(in the rows, 128 means zero)
Turns, then the turns between two rows, first turn first; the first pair answered
fuzog:
[ 87 132 121 111 107 133  90 134 157 154 113 170 136  83 113 117] -> [ 89 145 125  99 128 136  76 142 162 146 103 150 149  97 123 110]
[134 122 152 126 151 123 129 140 136 131 125 106 131 115 110 155] -> [131 116 146 122 154 123 135 141 131 121 129 104 121 114 114 152]
[150 133 145 134 118 135 135 136 120 122 120 122 119 149 129  91] -> [146 125 137 137 111 134 145 140 116 119 130 126 114 132 129  96]
[128 138 112 103 146 116 112 140 116 142 147 135 136 132 132 157] -> [126 134 103 115 142 112 127 138 115 144 153 141 129 125 132 154]
foz:
[144 133 122 129 132 109 125 126 141 123 135 134 115 143 134 140] -> [143 134 124 131 141 112 128 125 145 122 132 127 117 146 127 144]
[100 171 172 133 144 154 131 119 128  74  75  72 149 161 177  76] -> [ 83 158 140 124 120 149 146 122 124  68  87  92 120 144 198  58]
[143 118  97 133  82 117 146 103 116 152 150 151 118 131 140 152] -> [155 123 128 146  97 124 138  99 118 163 136 128 142 145 122 169]
[136 123 145 150 121 138 128 121 155 153 112 142 131 142 122 128] -> [131 124 147 145 125 140 132 125 168 142 111 142 127 138 124 117]
bir:
[114 145  97  91 152 128  81 134 127 144 132 142 146 126 104 140] -> [110 139 115  96 154 126  82 126 148 153 120 148 151 116  99 129]
[148 169 121  92 153 128  53 127 130 176 110 124 175 190 123 136] -> [105 152 155 101 155 137  69 119 189 160  76 145 166 144 124  79]
[137 129  63  82 139 114  96 161 104 160 170 148 114 118 100 189] -> [130 112 137 114 144 119  99 127 155 199 137 159 153  99  60 185]
Visus:
[106 129 109 121 120 134 113 134 107 120 122 138 125 134 160  96] -> [138 122 150 146 122 133 138 123  89 124 127 111 126 148 144 135]
[113 118 119 119 144 130 120 140 153 121 109 134 108 101 126 104] -> [136 124 152 145 157 135 138 138 129 100 112 103 117 129 138 113]
[130 148 139 112 130 126  92 119 137 154 121 136 157 164 117 129] -> [132 143 142 116 132 129  92 120 134 157 119 131 158 163 121 128]
Pairs:
Each pair is 2 to 3 turns apart.
[131 135 138 137 167 111  86 176 114 169 120  92 139 152 123 118] -> [123 122 177 159 171 112 107 164 140 170 108  95 146 130 113  99]  bir then Visus
[128 128 109 160 100 143 136  96 155 178 132 167 154 135 113 140] -> [139 146  84 138 105 151 115 114 139 163 135 156 160 166 132 133]  bir then bir then fuzog
[154 133 113 140  92 120 151 127  89 129 128 126 121 142 150 152] -> [142 158  97 109 121 129 104 148 102 118 113 120 125 150 159 132]  Visus then fuzog then fuzog
[139 139 115 111 158 125  92 156  95 122 135  95 165 177 164 119] -> [ 87 111 111 119 124 125 126 146 144 109 123 146 139 121 177  60]  bir then bir then foz
[ 92 145 146 121 166 106 126 157 145  89 137 117 137  84 137 107] -> [101 147 103 101 156 101 115 169 113 117 167 131 135  94 124 148]  bir then Visus then Visus
[129 135 116  94 182 110  78 157 140 161  99 129 141 143 126 133] -> [142 139 162 126 184 118 100 143 135 136  97 102 146 156 132 124]  bir then Visus
[ 99  91 104 128 109 118 174 119 112 110 121 135  89  93 140 110] -> [145 110 115 137 118 118 164 118  69 122 138  88 118 145 130 154]  Visus then bir
[150 172 135 119 136 131  86 115 117 153 108  99 178 198 147 114] -> [119 140 184 146 124 141 137 110 159 107  93 106 154 146 155  60]  Visus then bir then Visus
[ 94 102 122 105  63 112 183  92 133 199 102 163 162 122  92 144] -> [ 95 111  56  76  59 114 174 123  86 162 136 151 127 143 129 159]  bir then bir
[ 77 130 163 124 170 130  85 144 198 152 122 154 133  91  74 119] -> [ 92 150  89  98 189 128  71 198 127 106 162 120  99 117 115 141]  fuzog then bir
[118 151 154  88 163 152  61 151 116 154 110 125 141 139 110 136] -> [ 98 137  92  76 123 145  78 151 113 143 134 158 104 121 135 125]  foz then foz then foz
[131 122 208 135 169 131 128 134 161 126 104 115 130  78  79 151] -> [127 121 177 142 158 133 159 160 127  70 129  94  79  75 111 143]  bir then Visus
[163 135 149 124 157 134 107 161 120 128 149  91 142 138 100 179] -> [134 125 126 115 155 139 123 188 126  81 150  95 101 101 124 147]  bir then fuzog then bir
[148 119 148 145 158 139 113 144 147 121  92 103 146 132 104 130] -> [132 123 127 124 154 132  95 151 159 116  89 115 146 122 116 110]  Visus then Visus
[122 111 165 119 158 130 116 115 172 172 120 144 159  77  65 133] -> [146 130 147 127 167 146 160 152 119  55 137  69 109 112 143  96]  bir then Visus
[133 127 123 145 102 145 186 124 120  97 135 114  99 112 153 119] -> [167 139 136 144 109 141 157 109 101 143 133  99 139 153 128 160]  bir then fuzog
[140 124 104 138 113 119 125 127  82 158 161 135 130 151 110 191] -> [ 85 102 108 134 105 128 153 128 144 100 129 160  94  90 138 107]  bir then bir
[ 97 127 187 146 133 151 103  76 211 155  28 165 168 112 118  43] -> [ 92 127 177 152 126 159 118  90 197  96  35 140 140 116 161  21]  Visus then foz
[114 135 141 138 140 144 136 137 157  86  82 119 127 118 145  92] -> [126 131 167 144 140 136 134 130 166 109  78 117 146 125 122 105]  bir then bir then bir
[102 129  55  91 120 124 120 128 121 133 129 187 103 117 148  91] -> [124 123 126 123 126 126 109  92 146 198 106 190 169 129  93 117]  bir then bir
[109 119 185 144 151 133 116 119 169 134  86 124 146 115 103 116] -> [146 135 157 134 179 126  98 149 114 125 116  91 147 149 105 171]  fuzog then bir then bir
[124 111 106 116 161 137 116 132  90 117 150 144  72  78 110 171] -> [113 136 162 111 189 146  80 121 145 127  97 140 126  89 102 125]  fuzog then fuzog then bir
